In the rows, 128 means zero.
The same turns and mirrors carry the whole set onto itself and the rows of a family onto each other. Which other rows belong to the same family as each row named below? List them in the order they appear above.
These 32 rows form 4 families of 8 rows each.
Tumab: [ 99 142 142 159 122 143 148 115 133 122 112 103 124 113  81 122 121]
zutug: [110 135  86 147 115 150 108 156 140 134 122 142 133 135 105 157 124]
dibid: [134  77 124 137 141 129 123 128 123 133 110  98 128 108 108 156 123]
vanoz: [113 138  91 135 111 131 116 168 130 124 112 134 119 114  96 150 123]
kaz: [145 152 132 131 122 126 141 153 106 123 116  95 121 118 139 135  98]
bim: [106 106 120 150 123 139 112 105 141 141 115 157 143 141 102 132 162]
Zekom: [ 95 137 138 154 112 142 133 113 133 121 128 101 134 139  76 125 123]
bovul: [143 125 166 134 131 116 146 101 107 132 110 108 133 121 133 112 136]
Bipe: [148 138 145 144 126 121 153  91 126 125 126 108 157 145 141 132 138]
mepe: [128 185 122 143 123 135 124 130 118 129 131 154 131 148 111 144 137]
pim: [117 127 106 133 115 140  98 161 123 137 108 132 112 109  83 146 133]
Gibu: [137 148 133 122 141 143 132 168 107 127 121 103 125 112 134 149 114]
bule: [145 153 151 138 120 130 122 157 111 121 111  92 129 118 139 142 111]
fad: [125 111 111 129 138 127 116 104 149 126 120 154 150 138  98 133 162]
mulo: [141 177 121 126 120 130 120 126 131 123 116 142 149 154 134 113 126]
bab: [124 178 121 153 115 130 116 126 124 120 130 144 138 160 127 120 129]
bonok: [146 123 161 145 133 132 135  86 119 139 122 109 148 142 134 123 143]
zavil: [162 123 115 124 142 132 106 138 121 149 113 149 142 140 145 154 133]
Bagam: [145 121 165 141 131 120 141  94 125 122 112 121 156 138 137 120 130]
tofuz: [137  79 130 135 118 128 125 123 131 134 103  87 139 106 112 135 134]
kofo: [106 135  88 139 115 145 111 163 123 142 121 129 109 119 103 148 128]
peve: [126 184 130 143 101 134 128 126 125 129 125 147 138 148 121 120 142]
ked: [115 108 102 140 123 133 128  96 138 142 122 154 138 139  92 133 155]
mume: [160 121 110 121 121 120 101 138 116 140 121 141 143 143 147 153 147]
Nogo: [100 158 117 166 119 138 154 122 128 113 116 102 115 122 105 117 125]
tefi: [127  79 132 127 132 137 138 131 123 144 102 107 127  98 115 147 130]
Rokug: [153 101 136 113 128 127 100 133 119 151 115 148 148 136 135 151 135]
gadab: [141 154 140 148 102 134 133 149 100 136 115  86 119 117 126 147 109]
zum: [111  81 130 152 124 135 134 129 115 141 117 108 116 104 104 156 134]
riv: [169 129 115 123 129 119 116 141 115 143 107 138 136 116 147 154 148]
nudut: [116 110 119 157 105 122 121  88 141 136 113 147 140 146 106 120 146]
giz: [ 89 134 136 155 103 134 146 118 126 115 118 104 123 118  95 113 125]

Same family as tofuz: Zekom, Bipe, mepe, pim, fad, gadab, riv
Same family as mume: Tumab, dibid, vanoz, bule, bonok, peve, ked
Same family as kofo: kaz, bim, bab, zavil, Bagam, tefi, giz

The same turns and mirrors carry the whole set onto itself and the rows of a family onto each other. Which other rows belong to the same family as each row named below? List them in the order they appear above.
These 28 rows form 7 families of 4 rows each.
bener: [106 108 106 132  68 130 134 163 116 160 145 112 103 133 131 120 139 107
 131 116 122 156 147 123 122 146]
Mezam: [110 110 110 124  69 136 124 163 108 156 146 115 116 132 155 112 141 136
 142 118 136 162 140 118 120 136]
Defo: [138 143 120 131  91 105 142 135 120 152 116 130 108 128 142 154 164 107
 113  77 134 137 123 120 154 140]
Tened: [115 109 110 133  65 135 130 170 107 155 148 108 105 127 132 105 147 120
 137 114 132 149 139 128 127 143]
lib: [131 144 120 121  93 106 147 111 107 139 108 132 110 127 131 151 156 113
 111  76 142 131 122 131 150 132]
pupok: [130 144 124 132  95 113 152 103 110 140 107 138 104 118 128 158 157 100
 124  82 130 136 126 136 146 140]
Gipum: [ 89 103 113 141  75 145 131 158 106 162 131 108  90 145 139 106 134 107
 139 127 118 147 139 119 123 141]
Remad: [146 149 136 154 156 133 132 106 109 127 117 136 110 128 133 118 132  80
 113 120 136 132  90 104 146 131]
pozal: [130  92  98 143 139 161 105 138  86 142 133 111 130 136 114 112 125 136
 153 147 149 152 132 120 114 129]
kuzi: [145 137 126 153 169 131 125 100  87 138 101 138 118 138 149 124 129  99
 118 118 115 125  93 108 140 122]
kanul: [137 142 141 104  94 125 143 124 122 142 102 144 105 121 149 159 154 120
 127  88 134 141 115 128 144 119]
Pirur: [165 124 131 145 169 135 125 130 111 137 105 137 114 126 141 142 129  92
 110 128 128 128  91 101 142 129]
lakun: [112 101  96 147 158 165 104 114  99 132 129 120 121 142 127 122 118 129
 137 146 145 146 142 104 117 127]
neba: [123  79 100 147 151 156 115 144  89 136 130 119 129 127 124 131 110 128
 151 152 137 139 133 118 125 132]
porin: [133 152 136 109 110 103 144 111 116 156  96 133 109 124 144 154 153 120
 132  88 126 130 126 126 144 131]
did: [137 145 114 117 115 121 153 116 126 139 102 124 106 122 144 162 155 132
 111  92 145 129 122 141 148 138]
befo: [164 128 141 159 173 130 118 114 105 152 115 130 116 132 133 120 128  97
 125 126 128 130  92 112 137 129]
fufu: [121 148 131 119  86 124 148 108 129 147 110 130 100 113 135 151 145 114
 137  80 143 131 129 129 130 143]
Kivup: [153 131 122 164 166 126 125 106  83 130  99 135 119 133 136 145 132 101
 127 103 128 120  99 113 145 131]
senu: [146 134 120 157 173 133 140 131  97 136 115 133 110 146 143 118 123  90
 126 127 120 112  94 121 145 119]
neb: [126  89 104 136 144 162 124 129  89 147 145 130 109 138 130 121 106 150
 155 133 144 142 138 119 104 122]
Bet: [130  94 104 152 146 162 102 129  97 152 138 116 121 131 145 110 116 141
 150 147 129 141 132 109 102 131]
Buba: [145 135 133 160 163 134 122  96  94 121 103 140 109 130 145 121 132  95
 121 128 125 131  93 114 129 119]
farog: [104 107 112 121  61 120 140 157  93 160 126 107  99 145 134 114 149 120
 131 129 130 152 128 123 132 132]
ris: [115 114 124 123  75 145 149 171  99 155 137 118  89 132 141 103 145 123
 125 117 122 164 121 128 135 147]
Zutu: [100  90 126 131  64 134 142 160  97 153 138 121 100 137 139 122 135 122
 145 129 127 152 126 135 137 123]
ruved: [120  99 101 143 144 158  97 135 105 135 135 118 121 133 141 108 113 130
 142 150 133 151 137 109  96 124]
sitek: [126  92 111 159 141 154 106 129  74 137 131 118 123 137 150 105 108 132
 151 146 135 143 114 111 108 125]

Same family as pupok: bener, Buba, ruved
Same family as lakun: Gipum, Remad, fufu
Same family as ris: did, senu, neb
Same family as Kivup: Mezam, Defo, sitek

